In the data rows, the value 50 means zero.
Every row has a hidden score from 0 to 20. What is each row's score? 10 is about the middle. The score is a weighted sum of the row's numbers plus the product of two more (or one squared), each taken from its middle value.
56 37 67 53 56 49 48 53 58 61 42 48 46 40 25 53 50 46 60 70 60 58 55 44 -> 12
44 61 46 62 40 32 56 28 68 35 40 43 19 70 80 57 27 74 33 51 50 82 34 69 -> 8
54 71 36 46 25 21 50 22 68 67 51 49 26 76 61 58 25 78 31 61 53 59 32 80 -> 10
46 34 53 58 44 52 53 59 50 50 53 33 70 40 27 46 64 45 68 53 62 30 67 35 -> 7
33 91 64 69 23 15 62 14 75 30 59 42  2 99 88 75  0 95 10 59 55 73 15 99 -> 9
58 42 53 53 52 76 55 60 38 45 37 54 57 33 39 38 62 35 61 47 58 37 59 38 -> 7
60 71 45 53 55 39 65 27 85 41 34 49 39 72 79 30 33 66 31 50 63 80 19 75 -> 7
61 36 50 52 60 54 53 64 49 50 46 45 50 49 35 47 49 43 50 59 32 49 51 55 -> 14
52 56 41 52 63 33 22 43 15 45 56 66 67 42 36 67 52 41 62 30 33 33 58 38 -> 9
53 48 51 45 57 57 54 57 43 41 59 49 64 41 56 42 54 44 55 51 42 46 59 39 -> 11
43 50 59 50 59 59 57 59 42 40 49 62 52 39 42 58 63 42 55 61 59 37 62 41 -> 11
45 46 47 55 35 48 41 56 50 66 64 55 53 50 46 42 51 54 48 45 55 50 47 53 -> 10
49 40 51 53 58 56 48 48 52 58 41 44 50 44 55 66 63 44 56 55 45 57 68 49 -> 11
49 40 46 44 67 52 54 43 63 46 59 49 42 50 47 60 48 47 57 53 34 41 56 48 -> 15
50 55 72 56 51 59 53 45 45 55 47 48 58 39 48 46 52 41 58 47 58 32 62 39 -> 8
49 36 40 43 27 57 40 57 43 61 62 48 51 39 62 40 45 45 54 47 59 51 53 44 -> 9
58 52 44 52 49 45 47 54 59 42 58 50 47 59 40 43 40 54 45 45 34 65 42 59 -> 7
30 43 55 48 56 64 51 42 46 63 57 45 54 42 60 45 52 43 58 48 57 50 67 34 -> 10
52 66 45 36 57 62 47 71 46 57 43 60 64 47 33 53 53 45 46 51 55 34 62 41 -> 16
49 56 46 55 42 57 32 70 51 39 62 63 59 51 40 52 59 42 54 54 39 42 42 53 -> 11
49 73 27 71 19 12 55 19 75 31 44 49 18 85 93 58 19 90  8 52 55 63  9 85 -> 9
38 48 64 44 57 54 46 54 48 51 48 38 54 42 45 59 47 43 52 60 59 38 62 35 -> 10
51 56 45 46 54 36 28 50 55 44 54 53 47 53 37 57 55 53 50 49 42 54 54 51 -> 15
81 50 38 36 37 57 38 64 33 32 54 62 53 42 12 47 60 44 53 42 36 42 51 53 -> 13
52 59 55 58 42 63 42 60 43 50 43 41 56 42 43 58 56 44 58 60 47 37 63 45 -> 9
47 38 54 48 52 60 41 54 46 48 39 62 54 45 53 45 61 40 58 51 52 33 57 36 -> 9
49 50 43 40 33 64 52 52 60 54 60 36 52 47 32 53 51 47 56 48 35 43 53 53 -> 9
52 43 53 44 64 47 42 56 60 52 45 53 64 40 29 76 57 45 56 30 65 23 66 40 -> 13
83 38 56 58 42 62 47 68 52 47 53 38 44 42 40 62 85 42 68 62 11 22 56 51 -> 13
53 55 51 41 56 47 39 45 58 44 47 52 35 58 43 54 38 62 44 56 60 64 39 57 -> 9
59 48 29 42 41 45 20 49 52 53 53 56 54 50 50 43 51 50 53 48 50 42 43 44 -> 13
44 61 60 46 49 45 41 54 53 43 67 55 49 54 45 46 49 52 47 46 44 50 52 51 -> 15
51 55 67 60 63 74 58 47 46 61 33 36 56 40 29 46 58 45 60 61 48 33 65 45 -> 6
72 37 64 36 62 67 46 40 32 65 38 37 55 44 52 31 54 42 62 42 46 13 67 42 -> 9
47 49 47 43 40 51 59 49 51 43 41 43 52 49 55 49 50 54 50 59 39 47 57 43 -> 11
47 48 58 54 44 54 53 50 44 54 43 65 51 45 42 55 53 38 57 40 48 37 69 41 -> 8
47 48 41 52 46 46 41 57 52 42 59 50 51 54 64 53 49 53 45 52 55 55 46 53 -> 11
41 49 65 45 63 62 49 53 41 55 51 59 63 45 40 52 55 39 56 53 46 41 62 43 -> 9
40 43 42 72 60 38 44 53 59 57 57 61 56 53 54 48 45 50 47 38 62 45 42 51 -> 10
55 60 47 37 50 40 44 51 57 48 60 63 36 63 56 58 41 61 41 47 45 62 41 60 -> 14
46 42 54 53 51 70 48 48 35 57 54 47 62 42 45 58 60 42 59 43 53 45 60 44 -> 9
55 40 63 50 56 61 48 55 43 70 60 38 52 40 45 59 61 43 60 47 54 43 61 39 -> 14
56 40 52 38 58 63 35 60 31 59 54 52 58 38 45 46 60 38 59 50 32 44 61 40 -> 10
52 46 63 50 59 61 49 49 32 39 41 54 63 48 52 47 58 43 62 51 39 49 50 40 -> 10
41 44 49 54 52 52 45 59 55 57 47 51 51 53 53 42 50 54 51 58 62 56 44 47 -> 9
51 67 38 50 54 46 48 50 65 50 47 48 44 52 46 52 44 62 37 51 52 63 34 58 -> 8
44 93 19 49 43 13 40 32 70 40 40 54 28 78 89 49 21 75 20 52 44 79 18 78 -> 15
49 53 44 59 40 43 39 48 42 52 63 51 45 53 55 47 39 55 52 55 40 63 44 51 -> 9
34 79 46 60 34 35 70 21 71 58 40 44 19 85 71 50 19 93  8 64 69 75  7 87 -> 10
47 23 30 53 47 65 43 62 35 34 39 54 52 47 48 45 62 43 52 56 58 32 48 37 -> 8
69 49 65 51 26 59 65 54 55 49 41 37 45 42 60 59 61 47 49 68 42 49 64 44 -> 10
40 52 77 65 65 42 59 49 33 43 58 60 62 50 45 64 62 40 61 41 50 45 56 47 -> 14
43 52 53 67 57 45 39 45 39 39 45 56 61 44 40 55 56 47 62 55 39 27 63 41 -> 11
62 45 36 35 37 37 39 56 34 64 61 67 60 47 43 46 64 40 55 49 46 39 50 45 -> 12
58 63 58 33 49 55 57 50 38 57 45 52 71 37 44 46 46 39 70 48 47 43 67 37 -> 8
49 42 43 42 62 52 55 48 32 44 49 60 66 39 35 42 58 40 63 50 52 47 58 47 -> 9
61 28 48 57 49 66 49 51 38 68 59 47 51 40 38 63 69 44 69 53 61 38 60 41 -> 12
49 52 47 47 54 46 36 59 27 38 45 62 50 51 50 60 60 41 57 56 46 42 60 42 -> 15
49 45 61 44 60 63 39 54 59 57 51 55 64 45 54 40 57 44 60 43 62 37 57 41 -> 11
47 53 62 44 43 52 53 56 53 57 54 48 59 44 38 47 51 41 52 51 47 38 50 47 -> 14
57 36 51 70 41 47 50 59 33 40 47 52 54 44 59 47 62 46 56 45 56 37 55 48 -> 8
53 61 43 49 33 47 51 56 40 54 56 55 52 52 53 67 54 51 51 50 46 40 47 59 -> 12
39 19 48 59 77 53 34 64 57 24 46 61 46 47 72 59 67 45 48 70 61 55 54 37 -> 11
53 35 46 55 52 49 41 62 45 49 58 55 58 50 50 50 57 43 59 54 50 46 55 45 -> 10
57 37 47 40 52 49 36 53 73 45 64 46 54 58 47 51 49 45 52 37 47 42 51 60 -> 14
49 59 42 50 50 58 63 45 66 49 36 41 39 63 58 44 30 62 38 52 51 67 32 61 -> 5
55 54 45 42 43 50 45 47 54 52 66 52 44 48 32 50 45 46 45 37 43 51 40 63 -> 19
56 64 48 62 17 17 78 28 53 45 50 27  1 91 73 70 25 85 12 61 60 71 10 92 -> 17
56 49 52 46 42 60 48 53 35 62 44 47 54 37 40 46 54 43 58 46 53 58 64 39 -> 8
38 77 47 60 28 25 55 23 77 38 44 46 29 83 64 60 19 85 19 47 60 76 24 82 -> 12
53 65 54 49 61 40 58 46 52 53 53 60 38 48 43 58 59 52 50 67 64 45 55 49 -> 13
57 38 37 46 41 57 58 58 56 60 49 52 48 63 50 49 42 56 39 54 45 43 42 63 -> 9
42 47 51 66 34 60 55 51 33 55 57 64 51 49 64 49 55 43 53 43 56 34 52 40 -> 9
66 53 40 54 33 40 64 36 52 62 42 52 45 71 54 34 39 68 33 63 48 49 31 60 -> 13
33 51 52 38 50 47 49 50 52 56 54 54 55 49 26 64 46 50 50 63 44 52 44 48 -> 12
40 38 40 62 65 51 40 50 25 51 65 67 72 45 45 38 55 43 59 49 44 32 57 39 -> 13
40 35 48 39 52 68 50 46 49 50 47 45 54 40 40 31 50 47 57 63 39 51 61 39 -> 10
56 26 36 46 54 74 49 64 31 57 42 43 61 37 58 40 66 38 58 34 46 45 47 37 -> 10
57 54 61 49 28 61 33 61 41 58 65 45 55 43 48 56 55 45 60 52 40 36 65 51 -> 13
59 44 42 57 57 34 32 56 41 35 48 66 52 50 56 59 56 46 54 55 46 34 52 45 -> 10
37 35 48 50 53 51 56 53 34 49 55 48 58 37 44 45 65 39 63 33 46 45 63 38 -> 10
57 49 48 37 61 51 50 54 40 52 49 57 62 44 35 47 58 41 61 48 51 48 60 50 -> 10
67 53 55 52 70 36 32 59 51 28 49 63 53 47 38 50 60 39 55 47 31 50 48 50 -> 10
39 57 52 53 62 49 52 38 52 52 48 60 48 49 56 48 45 52 49 44 50 41 51 55 -> 8
68 69 50 36 47 73 62 56 29 50 45 46 71 42 49 63 55 35 60 42 53 64 59 39 -> 11
50 47 59 54 56 61 44 62 46 44 55 39 65 39 48 30 66 42 54 35 54 45 54 39 -> 11
51 39 53 45 51 62 49 44 31 51 58 47 58 35 56 40 45 42 58 49 58 56 53 41 -> 9
63 64 40 22 43 58 45 56 38 64 58 46 69 39 40 40 57 35 55 29 48 42 58 48 -> 12
61 40 53 50 35 55 40 53 41 39 43 60 46 50 48 69 56 46 58 52 57 42 56 46 -> 9
35 67 41 64 45 36 55 37 74 25 33 56 48 65 71 35 28 64 29 45 57 69 42 59 -> 16
57 41 56 39 66 56 40 52 37 35 56 53 58 48 43 67 61 42 60 49 52 52 61 48 -> 13
60 32 23 44 53 41 32 50 31 28 62 58 59 43 46 50 53 39 64 43 32 54 55 42 -> 9
51 28 61 55 49 57 36 54 61 41 54 48 60 46 59 44 50 43 63 40 47 47 53 45 -> 7
44 74 75 55 42 34 58 31 61 52 59 38 33 70 71 59 24 75 31 57 56 72 29 69 -> 9
45 42 49 34 44 48 51 66 28 41 43 41 61 33 30 49 61 40 59 48 50 65 61 37 -> 7
34 47 43 50 52 57 30 68 58 41 61 60 68 50 51 64 48 40 62 35 33 41 67 47 -> 10
45 42 39 67 43 24 41 56 60 49 60 55 49 57 60 54 50 56 45 60 50 58 41 53 -> 9
50 38 54 54 47 50 37 59 40 66 63 54 62 37 47 46 58 39 61 50 45 33 59 38 -> 10
49 39 61 57 45 73 53 58 46 38 38 34 71 37 46  7 66 37 66 40 62 49 54 30 -> 13
56 52 53 54 49 46 52 48 53 42 57 58 54 51 51 41 59 49 48 51 58 55 53 47 -> 15
56 55 48 40 44 53 40 51 35 47 52 52 62 44 35 46 52 41 58 55 49 48 58 46 -> 10
60 38 59 54 60 51 57 58 32 49 38 45 53 39 43 36 60 40 64 45 48 48 58 39 -> 7
43 67 53 32 53 44 56 48 64 33 50 49 38 64 54 55 42 57 39 58 52 49 42 61 -> 11
38 61 51 55 51 27 51 40 62 45 32 57 39 57 45 59 40 60 37 54 56 52 38 60 -> 7
52 53 51 38 61 51 47 59 43 58 59 40 64 44 42 34 53 41 53 45 40 36 54 42 -> 10
62 82 53 65 56 22 63 34 75 33 44 51 21 81 80 50 36 73 26 59 55 81 19 81 -> 12
54 61 55 43 23 50 37 62 56 62 59 29 50 44 75 56 57 52 54 61 64 51 53 51 -> 13
45 50 40 32 51 46 31 49 45 52 54 58 55 45 59 45 45 42 53 45 42 42 57 45 -> 10
54 31 49 32 38 62 41 61 51 52 40 30 60 38 38 52 54 43 57 54 35 32 62 42 -> 7
32 36 56 63 58 50 42 65 45 40 57 54 58 43 48 64 58 41 52 52 46 52 47 47 -> 19
57 46 51 48 42 56 52 50 44 57 64 57 58 42 38 48 55 40 53 43 46 46 52 46 -> 13
51 59 59 58 63 42 42 56 52 47 56 63 62 49 45 45 54 50 61 49 54 49 59 45 -> 19
47 36 57 54 49 57 52 51 45 46 54 67 53 40 41 46 54 41 60 32 50 51 61 40 -> 7
24 63 44 65 48 47 30 48 36 46 67 58 69 43 44 58 51 39 61 26 38 48 58 37 -> 8
61 62 66 47 60 68 55 52 45 54 44 52 68 44 39 42 55 41 55 38 55 44 58 40 -> 9
39 65 36 58 46 30 75 28 64 61 44 42 36 68 74 32 28 71 28 50 62 72 21 72 -> 7
50 24 36 47 39 65 51 58 26 51 44 40 56 37 45 59 54 40 49 50 54 44 61 36 -> 11
62 60 39 52 67 30 13 68 33 56 55 64 51 43 28 59 56 47 58 37 33 46 48 48 -> 10
54 49 42 43 27 60 40 42 52 46 48 51 56 43 38 67 53 46 53 32 50 30 55 42 -> 7
54 51 57 55 47 49 44 48 48 43 59 53 56 48 37 51 63 42 65 40 71 40 63 41 -> 13
22 37 42 48 57 67 64 49 52 73 55 56 70 40 51 41 43 46 47 38 50 40 53 36 -> 9
36 60 43 56 48 42 61 34 63 43 41 50 33 65 51 55 34 61 38 54 54 57 43 60 -> 6
54 40 49 42 44 68 64 64 48 53 45 47 54 39 47 49 62 41 56 57 50 55 58 49 -> 12
60 44 58 31 34 47 32 65 51 59 48 44 67 44 34 58 57 39 53 45 55 43 52 47 -> 14
38 49 59 56 62 49 50 42 55 42 53 47 55 47 43 54 49 45 61 61 46 35 57 40 -> 8
57 53 58 49 70 57 50 50 46 48 62 56 58 50 30 43 56 46 56 65 34 58 62 48 -> 17
49 65 58 48 55 49 44 56 51 38 53 54 47 53 44 55 52 55 50 59 46 61 52 53 -> 19
44 52 47 45 60 60 40 41 37 57 54 64 60 48 44 49 46 46 56 41 45 32 56 45 -> 10
55 35 53 55 44 44 24 61 34 58 61 60 59 45 58 59 53 47 56 50 50 48 61 43 -> 11
37 46 25 50 56 47 56 39 66 57 42 51 36 70 52 61 30 68 28 54 35 60 36 62 -> 6
60 79 17 58 28 22 69 31 65 63 47 17 23 85 63 33 33 84 17 48 53 81 11 86 -> 12
51 37 64 55 57 52 46 53 51 50 44 51 55 45 42 50 57 45 58 50 48 54 54 36 -> 6
76 58 59 60 56 51 58 52 58 40 59 48 54 51 57 61 60 46 51 55 33 53 55 46 -> 12
53 50 66 46 57 67 57 53 45 46 62 41 53 43 37 38 57 44 56 53 50 38 56 50 -> 10
52 37 32 58 40 49 37 47 29 54 60 58 74 31 40 41 57 40 64 35 48 36 57 33 -> 6
40 45 51 33 64 49 31 64 41 43 47 41 54 48 43 50 60 43 63 49 62 49 54 51 -> 11
50 81 44 54 40 30 74 31 71 47 39 48 18 80 64 50 19 80 17 69 58 76 17 76 -> 7
33 73 60 62 55 32 62 40 72 52 44 51 37 62 64 64 31 67 39 54 46 64 41 62 -> 7
60 45 66 58 58 57 39 47 35 30 42 53 55 47 53 61 57 46 60 56 53 46 58 43 -> 11
37 84 59 70 23 11 99  0 72 66 29 45  3 95 77 71  4 99  0 67 55 98  0 90 -> 10
42 64 49 45 37 41 50 18 70 44 18 53 15 79 78 68 34 72 19 64 60 61 24 76 -> 8
51 25 32 47 63 40 62 72 54 30 58 57 45 40 61 56 65 44 51 43 49 46 63 38 -> 14
70 47 48 32 73 57 49 54 37 64 50 47 54 44 45 41 56 43 56 52 52 40 49 48 -> 13
48 52 44 40 36 75 57 45 52 68 50 55 52 34 66 33 44 42 49 67 69 52 53 43 -> 9
44 38 49 56 44 50 59 64 59 47 52 50 49 56 57 52 43 55 43 42 51 62 38 62 -> 12
53 63 41 51 54 44 51 63 63 61 35 40 42 47 46 60 41 51 40 52 55 63 43 53 -> 16
50 45 51 58 62 45 46 57 39 41 50 58 55 50 41 72 57 45 55 57 32 44 55 47 -> 10
45 72 55 61 32 33 65 25 78 64 47 39 28 68 60 48 27 74 31 48 55 76 19 80 -> 10
33 52 55 56 40 59 32 62 48 56 54 58 60 40 45 52 64 37 57 48 38 45 52 44 -> 9
73 43 59 51 55 71 62 48 26 41 33 43 59 36 21 35 62 39 67 43 43 38 47 49 -> 6
46 37 43 42 55 67 61 50 39 54 47 48 60 34 42 49 56 42 59 55 38 40 61 40 -> 9
46 36 62 47 62 68 53 51 52 51 51 52 61 42 40 67 57 45 63 54 48 64 56 42 -> 11
45 44 46 37 48 48 24 66 63 50 62 42 49 63 63 66 43 49 49 54 30 55 57 52 -> 12
51 41 27 44 40 59 41 64 54 62 55 39 55 45 59 42 51 56 53 50 60 39 43 49 -> 9
45 54 58 48 47 65 46 56 34 52 52 54 56 35 25 33 64 42 57 52 59 42 52 38 -> 11
67 45 59 60 49 76 56 54 52 45 54 47 55 39 38 43 58 43 55 41 55 43 53 44 -> 8
33 41 46 24 46 72 57 50 51 85 61 47 65 33 54 33 45 49 55 59 71 50 74 37 -> 13
50 50 50 58 67 50 43 53 33 45 42 58 51 48 26 67 52 45 60 57 32 46 65 46 -> 8
50 66 50 48 61 61 62 50 43 45 45 52 64 39 20 32 62 42 59 49 49 47 55 41 -> 11
34 41 57 69 32 47 43 30 39 63 43 52 42 74 67 60 44 66 36 62 53 63 24 66 -> 7
55 52 58 57 57 71 61 53 41 54 51 42 54 41 39 49 54 40 63 48 53 36 61 40 -> 9
47 69 46 39 50 39 54 32 71 55 51 39 44 62 49 47 32 68 32 45 50 53 26 68 -> 8
53 60 52 37 51 45 50 37 53 44 61 41 49 59 57 42 47 62 47 44 52 51 42 58 -> 18
58 30 54 45 63 58 51 60 58 42 53 41 61 51 53 65 63 42 58 47 55 45 56 45 -> 16
47 56 51 55 41 47 82 27 77 43 33 37 22 65 59 56 40 73 22 63 67 87 24 65 -> 8
49 68 48 55 52 38 71 38 66 52 52 42 41 60 55 33 32 68 34 48 54 56 22 67 -> 7
56 38 43 48 55 64 56 58 32 41 48 36 59 35 59 48 61 41 61 32 52 33 50 39 -> 12
